In the rows, 128 means zero.
Where one turn sends some rows of the set: a few examples, then the rows asked:
tebit: [152 137 106 154 126 117 116 134 105 163 108 131 149]
gidak: [130 139 134 140 136 159 129 126  90 138 116 112 140]
Buno: [132 145 160 140 135 123 132 119 105 136 100 160 110]
bapif: [129 145  74 128 134 115 132 131 102 146 103 129  99]
gosu: [128 146  70 126 137 114 133 131 107 134 110 128 102]
kat: [139 149 128 151 132 113 145 138 148 134 107 141  90]
sus: [126 154 148 135 145 120 134 119 119  98 121 151 119]
duz: [142 154 149 152 148 124 122 122 128 105 114 147 118]
Seluk: [121 139  99 122 122 108 136 127  94 139 125 134 155]
vug: [152 144  97 156 135 117 114 134 118 137 123 123 157]
zev: [135 141 133 144 139 161 126 127  95 135 117 110 142]
Lakoz: [133 134 107 133 118 113 130 129  91 165 110 137 149]
gela: [136 148  69 135 140 116 128 132 113 131 110 124 102]
nava: [119 149 154 126 135 119 139 118 105 117 111 158 114]
gal: [133 153 123 145 134 111 147 138 150 119 116 140  92]
Fime: [133 145  93 135 132 111 126 130 113 122 133 125 161]
Saf: [140 144  74 136 136 117 127 133 106 149  99 128  98]
reguz: [123 151 124 133 129 108 156 136 141 122 116 145  93]
Rilob: [134 147 131 145 126 112 149 138 137 145 103 147  87]
mul: [141 147  71 141 140 118 124 134 113 140 104 124 101]
reli: [123 148 129 132 125 109 156 135 133 137 108 148  89]
Lage: [125 141 133 134 136 157 132 126  89 133 119 113 142]
nur: [133 142 131 142 140 159 126 126  97 128 122 109 143]
panam: [127 142 132 136 138 156 130 126  94 127 124 110 144]
bopi: [147 148 157 156 142 127 121 123 119 129 101 152 111]

nava -> bopi
gela -> bapif
Lakoz -> vug
And these:
reguz -> Rilob
gidak -> nur

Where one turn sends some rows of the set: a few examples, then the rows asked:
Lol: [139 114 119 123 139 130 145 172 169 114 121 130 156 125 125 106 121]
Fepa: [127 133 115 119 114 128 139 144 159 116 111 113 121 128 168 130 125]
rifeb: [149 110 123 140 138  96 149 139  85 139 131 139 146 154 135 124 124]
nipud: [132 125 123 133 135 102 148 148 154 122 114 129 185 139 129 119 115]
tanun: [151 121 105 130 135 148 131 148 167 118 122 133 121 129 128 107 142]
Gik: [159 114 132 125 142 125 139 148 102 115 128 145 102 149 138 103 136]
pugag: [177 135 144 136 145  91 132 160 134 138 142 148 127 141 121 122 110]
Keza: [138 111 127 126 135 128 175 172 117 121 134 116 109 131 127 129 105]
ner: [122 134 125 121 124 116 135 152 163 114 107 101 125 129 152 125 112]
boni: [142 121 125 151 142 157 128 134 166 139 111 133 140 146 115 125 112]
zesu: [178 140 148 127 141  99 136 158 136 126 141 159 121 143 135 117 116]
lep: [143 139 125 138 129 116 160 121 104 124 120 119  95 153 136 136 120]
zub: [181 136 137 128 132 106 142 152 130 131 146 167 124 142 147 124 125]
diga: [146 124 122 133 134 134 161 148 115 123 129 115  83 139 126 129 118]
bonem: [127 128 101 129 109 124 140 136 150 132 116 111 129 128 167 142 127]
bifeg: [141 134 135 148 139 149 129 119 162 129 102 140 142 156 126 123 114]
pilo: [123 127 103 137 116 110 136 139 149 141 115  99 139 128 151 145 117]
famar: [134 135 134 135 126 100 174 128 100 123 120 123 128 154 143 141 108]
suf: [140 111 120 148 136 158 141 146 163 141 118 139 157 140 123 130 109]
Lizeg: [137 131 136 144 131 146 141 121 158 126 104 150 161 156 140 127 113]
dasem: [137 117 127 143 129 151 149 138 158 134 114 149 171 147 139 131 110]
guz: [131 118 134 128 130 107 183 160 108 121 129 122 137 141 137 136  99]
Zigi: [146 104 135 134 149  97 147 165  97 131 131 130 144 146 119 113 112]
Pezus: [151 137  99 143 128 131 126 110 151 131 114 134 128 144 134 121 149]
savef: [181 130 126 137 130 102 142 151 125 147 152 162 132 140 140 133 123]
zopa: [157 116 121 134 133 114 144 129  89 130 130 148 120 156 146 118 140]
Duril: [120 130 118 131 126 105 133 149 157 130 109  93 137 128 142 135 108]
rodit: [139 139 110 146 128 102 137 110 143 133 109 132 168 150 135 128 133]
zofi: [178 130 130 142 139  92 136 156 127 151 149 151 134 139 125 132 114]
sote: [152 106 140 125 153 115 142 170 108 116 129 133 117 144 122  99 119]

savef -> zofi
Zigi -> sote
And these:
tanun -> Pezus
Lizeg -> dasem
bonem -> pilo
Keza -> diga

Where one turn sends some rows of the set: a few examples, then the rows asked:
vome: [147 121 125 137 161 136 120 125 101 155 137 138 100 130 149 129 123 137
 144 143 135 157 102]
Momod: [151 148 110 134 138 135 137 152 137 125 121 163 164 118 119 153 122 129
 131 127 125 113 127]
boda: [144 136 121 137 137 125 135 162 138 122 124 161 170 114 120 149 131 137
 133 130 122 114 134]
moma: [129 143 132 136 132 125 129 151 132 123  89 157 120 104 161  96 107 139
 134 144 136 126 146]
gugak: [127 121 123 150 129 104 121 133 148 123 129 109 136 132 130 128 138 147
 129 106 136 112  95]
nureb: [124 143 143 117 132 133 138 145 108 124  88 135 130  98 157 114 108 149
 129 144 127 131 155]
rol: [149 149 114 132 136 139 135 152 130 128 121 159 166 113 118 161 120 132
 129 127 121 119 126]
ratin: [120 114 132 150 127 104 115 137 142 126 130 103 139 120 132 138 135 152
 128 108 130 119 100]
nizu: [142 136 125 134 134 128 134 161 130 125 123 157 171 109 119 158 128 140
 132 131 117 119 134]
nokar: [148 126 131 133 123 131 137 133 124 129 127 119  97 126  78 103 131 143
 128 125 126 134 132]
lazik: [152 114 119 135 170 134 124 122 109 149 137 135 102 135 152 119 126 130
 145 142 142 147 111]
solu: [147 114 126 134 133 140 127 125 125 134 126 110  99 110  84 116 115 132
 126 125 126 138 144]
tusib: [120 117 132 145 128 113 115 130 132 131 129  96 140 114 131 151 127 150
 126 107 126 124 101]
muti: [142 111 130 143 127 135 118 133 130 138 128 118  96 104  86 117 114 133
 128 127 124 144 139]
rurol: [133 169 129 121 124 140 140 140 112 126  85 152 117 114 153 108 106 145
 129 140 131 131 131]
mapav: [151 138 112 122 114 141 112 138  89 118 124 127 131 136 163 112 146 118
 105 135 125 131 147]
Gug: [133 132 114 144 132 115 126 123 145 124 126 106 133 137 129 131 131 143
 126 102 139 110  91]
Lafe: [144 127 114 137 112 138  92 145  99 126 126 135 127 118 170 119 136 113
 107 139 123 142 146]
Tel: [140 116 134 148 120 128 118 140 131 137 129 126  94 109  83 111 121 140
 129 128 122 146 130]
Kazuv: [143 132 118 142 104 132  92 152 100 126 127 145 124 123 167 113 142 119
 109 140 121 144 136]
Zer: [151 107 125 130 172 126 133 126 109 142 138 131 109 141 151 109 138 135
 146 143 143 140 120]
sabun: [143 123 135 142 117 126 128 140 128 132 128 127  94 120  79 104 130 145
 130 126 123 140 127]
befe: [145 141 119 137 101 130 101 152  97 122 126 146 124 134 163 107 151 124
 109 138 122 139 132]
Ropan: [129 160 138 114 127 140 143 140 102 126  86 139 125 106 153 116 107 150
 128 142 127 133 143]
Zur: [126 128 123 139 131 124 119 120 129 133 126  93 137 120 129 155 121 145
 123 104 129 122  97]
Par: [150 121 126 128 131 137 136 125 122 129 126 110 100 122  80 109 124 137
 126 123 127 133 140]
vad: [149 141 114 136 139 129 137 157 141 121 123 164 167 118 120 147 128 132
 133 129 125 111 130]
faz: [143 143 121 132 134 135 134 156 127 127 122 156 169 109 119 164 123 137
 130 129 117 121 130]
Ser: [124 134 140 128 135 125 131 150 122 123  90 143 128  97 162 104 108 143
 133 146 131 128 157]
tob: [133 136 114 139 133 124 125 117 135 129 125  99 133 131 128 145 124 141
 123 101 135 115  92]
peki: [150 144 115 126 106 135 112 145  91 118 125 137 128 141 161 106 153 124
 107 137 124 133 137]
tutuz: [133 160 127 132 127 132 133 146 127 125  87 160 114 112 157  98 106 140
 132 141 136 128 133]
Bupas: [146 107 137 128 165 119 136 133 100 140 139 129 113 141 147 110 147 148
 147 145 136 143 119]
Nufeb: [141 120 138 134 153 129 123 133  93 153 138 137 104 130 146 130 134 149
 145 145 128 160 101]
zimo: [141 114 144 129 156 120 132 136  92 145 139 133 111 136 145 121 146 155
 147 147 129 153 109]
fegu: [149 130 111 127 117 143 102 138  93 123 125 126 131 124 168 119 138 112
 105 137 124 136 151]

Par -> solu
Zer -> lazik
And these:
Gug -> tob
Ser -> moma
befe -> peki
faz -> nizu

Where one turn sends some rows of the set: a few examples, then the rows asked:
sebi: [108 164 165 111 105 146 104 115 129 103 136 110]
piz: [141 109 119 114 125 136 122 117 150 111 125  88]
bofe: [134 109 117 110 128 133 125 123 138 116 123  90]
non: [122 154 154 144 111 180 109 122 121 110 116 112]
Vadav: [141 151 129 140 100 164 120 105 164 121 110 136]
fev: [101 172 160 111 118 144 108 113 139 105 134 112]
posit: [ 98 131 152 107 106 140 132 129 150 149  99 109]
vurom: [104 136 149 112 114 145 128 126 152 156  95 104]
nuruk: [ 97 153 155 133 114 166 125 130 131  97 124 127]
Sida: [114 133 150 114 108 149 122 124 145 159  93  99]
posi: [121 174 159 121 119 154  95 106 133 116 127 100]
fam: [133 139 136 131  82 157 125 114 157 107 119 142]
ruk: [134 111 116 112 130 134 125 121 140 118 122  89]
Vanav: [130 112 115 109 132 132 129 122 142 116 124  92]
Lodu: [123 155 148  83  89 160 139 124 144 101 115 120]
timot: [ 99 163 149 138 130 171 124 125 139 106 118 123]
Vugu: [110 179 157 117 127 150 103 108 141 114 129 106]
rut: [132 109 119 111 126 133 128 120 153 107 127  92]
feg: [121 165 164 116 105 152  96 110 126 109 131 103]
salis: [145 154 149  91  83 170 125 118 134 110 110 108]
besad: [115 126 154 111  97 148 122 127 140 154  96 101]
viz: [123 146 132 130  94 154 131 113 167 107 118 147]
Bofa: [137 107 120 112 123 134 125 119 150 108 126  90]
dapap: [128 153 127 136 105 158 128 109 171 116 112 142]
biv: [132 112 115 111 133 134 127 122 142 117 122  90]
kare: [144 143 135 137  86 163 117 109 156 115 114 136]
Megez: [134 112 117 112 131 133 127 118 156 111 125  91]
Fik: [115 164 149 146 128 178 114 120 133 115 113 115]
Zenib: [104 125 155 106  96 143 128 130 142 147 100 106]
lazir: [138 112 117 114 131 136 124 117 154 112 123  89]
dit: [111 147 159 136 102 173 116 128 120  99 122 120]
nok: [130 110 117 109 129 132 128 123 140 114 124  92]
dotez: [116 169 139  86 112 159 143 120 159 108 111 120]
goz: [133 176 135  97 122 168 133 112 158 122 102 110]
Biron: [151 167 141 100 104 175 122 111 143 123 101 102]

rut -> Bofa
nuruk -> dit
And these:
viz -> fam
Biron -> goz
Sida -> vurom
feg -> posi

Where one turn sends some rows of the set: a few examples, then the rows asked:
Zimal: [121 132 113 148 124 115 113 137 141 103 140 125 112]
lasov: [115 151 126 130 147 153 147 125 125 108 146 124 154]
Tol: [106 142 133 153 141 132 169 127 123 130 141 119 134]
vepe: [114 134 140 135 126 105 124 134 105 157 117 115 148]
tam: [121 143 133 148 140 130 142 156 118 145 100 105 118]
Leva: [131 141 134 125 134 153 108 139 108  93 122 126 113]
zar: [122 132 105 131 139 132 134 136  92 141 112 150 141]
vidu: [113  97 136 133 149 125 147 132 142 106 112 126 145]
giva: [135 139 140 143 140 155 130 162 131 109 145 138 149]
Sufa: [119 115 142 138 136 132 142 113 128 129 175 126 123]
Vonus: [113 109 148 130 126 125 139 120 136 151 116 158 128]
Neme: [122 112 125 152 121 145 106 167 127 125 142 122 142]
viri: [140 130 137 135 127 135 132 148  88 144 151 147 134]
fizaf: [155 140 128 143 132 103 140 121 116 116 130 124 121]
Keso: [106 141 146 153 161 136 102 123 127 126 138 133 128]
kiko: [111 124 140 119 118 136 125 124 112 121  95 130 100]
zag: [105 126 136 142 162 120 118 152 142 108 115 126 121]
Buda: [114  98 129 150 155 153 128 155 121 146 135 117 138]
faza: [118 137 161 128 145 126 106 132  94 142 146 124 128]
nimon: [113 109 158 151  99 138 121 143 117 120 137 123 127]
vafof: [104 115 150 105 156 139 144 149 115 130 138 110 115]
Kos: [150 106 137 121 152 139 106 122 132 130 144 118 111]
zorig: [118  88 123 125 124 132 115 151 128 105 135 124 138]
pavob: [122 134 132 135 155 162 138 107 114 121 114 144 142]
Velov: [142 136 160 116 113 115 120 157 132 130 124 128 135]
Lir: [142 113 129 108 142 146 126 129 131 120 138 103 158]
Vivom: [125 111 140  92 154 131 117 142 137 132 145 121 139]
Netu: [134 140 150  98 155 134 128 136 135 130 110 138 144]
lofop: [121 112 109 133 144 144 131 118 127 152 105 147 139]
Nanu: [145 106 114 165 138 131 131 126 123 147 126 131 136]
vefi: [140 121 137 125 127 139 156 121 138 111 107 101 138]
kipa: [135 121 134 135 105 161 155 130 137 140 124 118 118]
Tupo: [115 151 133 119 126 169 143 141 137 132 140 109 141]
bosa: [142 131 116 133 125 129 102 110 118 112 136 122 110]
seten: [104 133 111 110 139 155 143 137 119 144 130 134 105]
zap: [ 92 132 126 120 133 150 135 144 113 130 109 103 111]
til: [111 138 141 138 122 114 111 103 142 139 137 131 130]
luza: [152 124 124 118 119 147 140 140 115 147 134 143 104]
Kupe: [101 118 146 131 102 116 137 116 124 139 147 131 129]
dem: [138 150 125 130 123 104 141 149 124 142 114 123 143]

vafof -> Vonus
viri -> zag
Sufa -> Netu
And these:
lasov -> dem
Lir -> zar

Where one turn sends some rows of the set: a few examples, then the rows asked:
Ravas: [130 139 122 143 109  95 122 103 146 125 134 132 118 103 107 112 145 150
 117 138 128 118 124 129 106 156 144 105]
vopa: [144 124  95 143  94 110 106 137 153 103 129 119 136 135 158 129 129 144
 112 138 144 137 100 112 122 125 108 152]
Fogem: [132 101 158 123 105 118 109 147 138 118 159 128 166 144 130 134 153 126
 130 106 163 141 124 124 118 152 144 130]
nebug: [154 135 133  83 120 129 105 142 123 135 108 140 136 132 136 119 173 150
 106 130 137 107 113 103 123 123 120 129]
bami: [123 106 119 103 138 137  77 130 126 118 148 110 140 123 119 136 145 124
 152 125 147 134 100 144 126 135 148 145]
Gez: [141 124  98 147  96  95 118 117 156 133 122 122 140 132 132 120 122 152
 107 145 160 133 112 146 144 115 140 127]
bekod: [136 119 135  92 143 151  90 156 126 131 145 132 141 131 128 113 153 131
 132 132 160 117 117 121 110 138 146 141]
ralek: [131 130  95 143  97 115 108 142 147 103 123 116 131 134 161 127 131 151
 103 138 148 133 108 112 121 127 109 159]
mif: [130 125 143 139 128 134 112 128 112 136 133 131 121 123 128 107 146 106
  98 111 140 129 158 122 152 152 130 119]
Mede: [118 104 126 131 117 133 104 121 143 116 172 112 155 132 136 140 159 125
 131  92 144 133 126 145 144 154 134 140]
bedu: [137 108 122 121 134 120 100 135 102 120 109 115 140 113 115 131 141 120
 132 106 121 141 122 133  94 133 147 134]
pori: [106 126 124 121 101 109 106 123 146 105 136 121 130 122 162 130 122 155
 147 141 163 106 129 131 107 164 115 124]
dibi: [135  96 147 133  99 119 103 140 133 112 164 126 168 137 136 130 154 121
 136 107 155 145 118 136 124 157 141 135]
zonef: [127 120 134 149  93 133  97 140 140 108 152 114 138 143 150 144 127 148
 115 170 147 136 104 121 134 135 124 155]
Luku: [125 119 147 132 108 149 111 121 123 113 161 119 141 135 123 141 124 145
 118 146 136 115 141 134 154 166 155 142]
tid: [115 128 104 102 118 143 128 104 147 101 135 131 129 110 158 142 145 145
 139 122 111 119 101 122 127 142 138 122]
nudu: [117 140 114 158 103 109 118 119 161 118 145 127 111 112 148 114 130 131
 130 135 157 111 127 114 116 158 138 116]
Taz: [143 134 124  91  98  97 110 117 135 120 110 134 138 126 128 137 171 160
  96 123 131 115 123 131 139 121  98 129]
dibed: [127 125 125 132 136 137 119 132 108 126 112 121 114 116 125 125 139 104
 117 101 128 109 148 113 140 139 143 130]
fimip: [115 115 114 118 111 122 124 110 140 123 133 121 133  96 168 134 152 126
 141 111 122 132 112 160 121 123 131 100]
Metef: [141 103 159 115  94 103 109 153 124 112 139 134 162 134 144 134 150 126
 135 126 163 146 102 117 114 131 123 132]
kefas: [150 136 133 134 103 133 133 120 115 159 119 137 137 117 134 119 162 154
  88 138 134 105 123 157 127 126 143 120]
tup: [148 141 114 126  93 121 120 122 147 138 136 117 112 111 130 127 172 151
  86 135 129 111 109 148 154 116 129 124]
suru: [146 120 104 147  95  99 118 117 160 130 131 120 139 125 128 126 121 153
 107 150 148 131 107 151 151 117 134 127]
teki: [116 116 107 104 135 123 106 108 145 119 132 101 116 109 148 117 133 137
 132 130 109 139 122 131 141 126 117 105]
gaka: [126 122 147 140  95 139 106 131 125 107 167 114 140 140 140 142 123 150
 116 167 148 138 109 125 139 148 135 151]
Zav: [114 122 135 103 103 103 102 129 132 109 138 115 123 112 148 119 171 151
 136 123 144 111 119 135  97 161  93 121]
tati: [131 125 123 159 113 120 114 115 148 143 142 132 138 141 138 114 136 140
  81 142 153 146 130 138 159 137 122 121]
lekup: [132 130 134 150 120 127 117 114 127 142 154 131 132 137 137 104 136 130
  86 135 154 144 142 130 161 143 120 119]
kole: [123 131 134 103 115 103 105 114 130 129 132 126 105 100 109 108 169 145
 133 143 138 100 109 140 118 148 118 109]
metok: [144 120 139 120 122 136 110 138  87 131 112 133 146 110 126 121 142 134
 115 122 124 127 138 148  92 144 151 130]
tofa: [139 119 143 127 128 136 112 133  89 143 123 136 150 119 121 113 140 136
 114 126 137 124 140 154  90 139 140 130]
muzap: [152 144 112 128  89 115 119 119 147 139 137 116 116 115 127 127 175 149
  94 140 133 107 107 145 143 112 141 133]
gem: [136 117 128  89 141 145  79 150 122 122 137 133 138 128 129 115 149 123
 140 131 157 129 110 119 121 141 146 140]
daku: [143 133 120  92  96 104 116 121 125 123 103 136 135 124 139 139 166 162
  95 118 131 116 122 137 137 122 100 119]
ruvof: [154 134 140 129 112 135 136 126  98 152 127 138 143 111 136 113 152 147
  95 134 131 112 137 155 112 129 144 120]
ref: [126 130 146 144 130 137 106 122 108 137 142 131 121 135 120 108 144 111
  96 120 144 135 153 118 141 151 124 127]
bebap: [152 133 137  77 134 136 105 152 120 130 122 142 136 125 135 116 161 142
 116 137 146 115 116 103 117 125 132 130]
suzet: [127 123 128 114  82 108 111 139 119 111 104 130 131 119 158 142 146 140
 125 138 156 100 107 139 132 114  96 150]
fanur: [137 127 117 110  85 115 109 140 118 111 102 131 129 124 164 142 142 138
 131 138 154 103 100 130 128 114 101 144]
mal: [121 123 162 136 103 145 112 124 116 116 158 120 137 140 118 148 126 138
 120 147 146 118 135 128 142 159 155 142]
gito: [124 109 121 134 103 124 133 109 125 108 134  95 121 103 143 124 132 135
 142 131  94 121 105 133 126 133 128 124]
Mefu: [118 107 117 121 112 110 137 101 142 108 125 129 132 116 144 120 135 119
 150 108 124 124 102 114 149 138 120 111]
memi: [117 117 132 132 118 143 128 112 120 117 140 120 146 127 128 151 127 139
 121 109 128 101 155 141 154 157 149 136]
vopu: [142 104 152 115  87 100 102 152 123 116 117 132 161 139 149 138 149 132
 137 134 156 129 102 118 115 120 109 135]

tid -> gito
bami -> memi
And these:
bekod -> mal
Ravas -> Zav
daku -> vopa
tati -> nebug
muzap -> suzet
ruvof -> Metef
mif -> gem

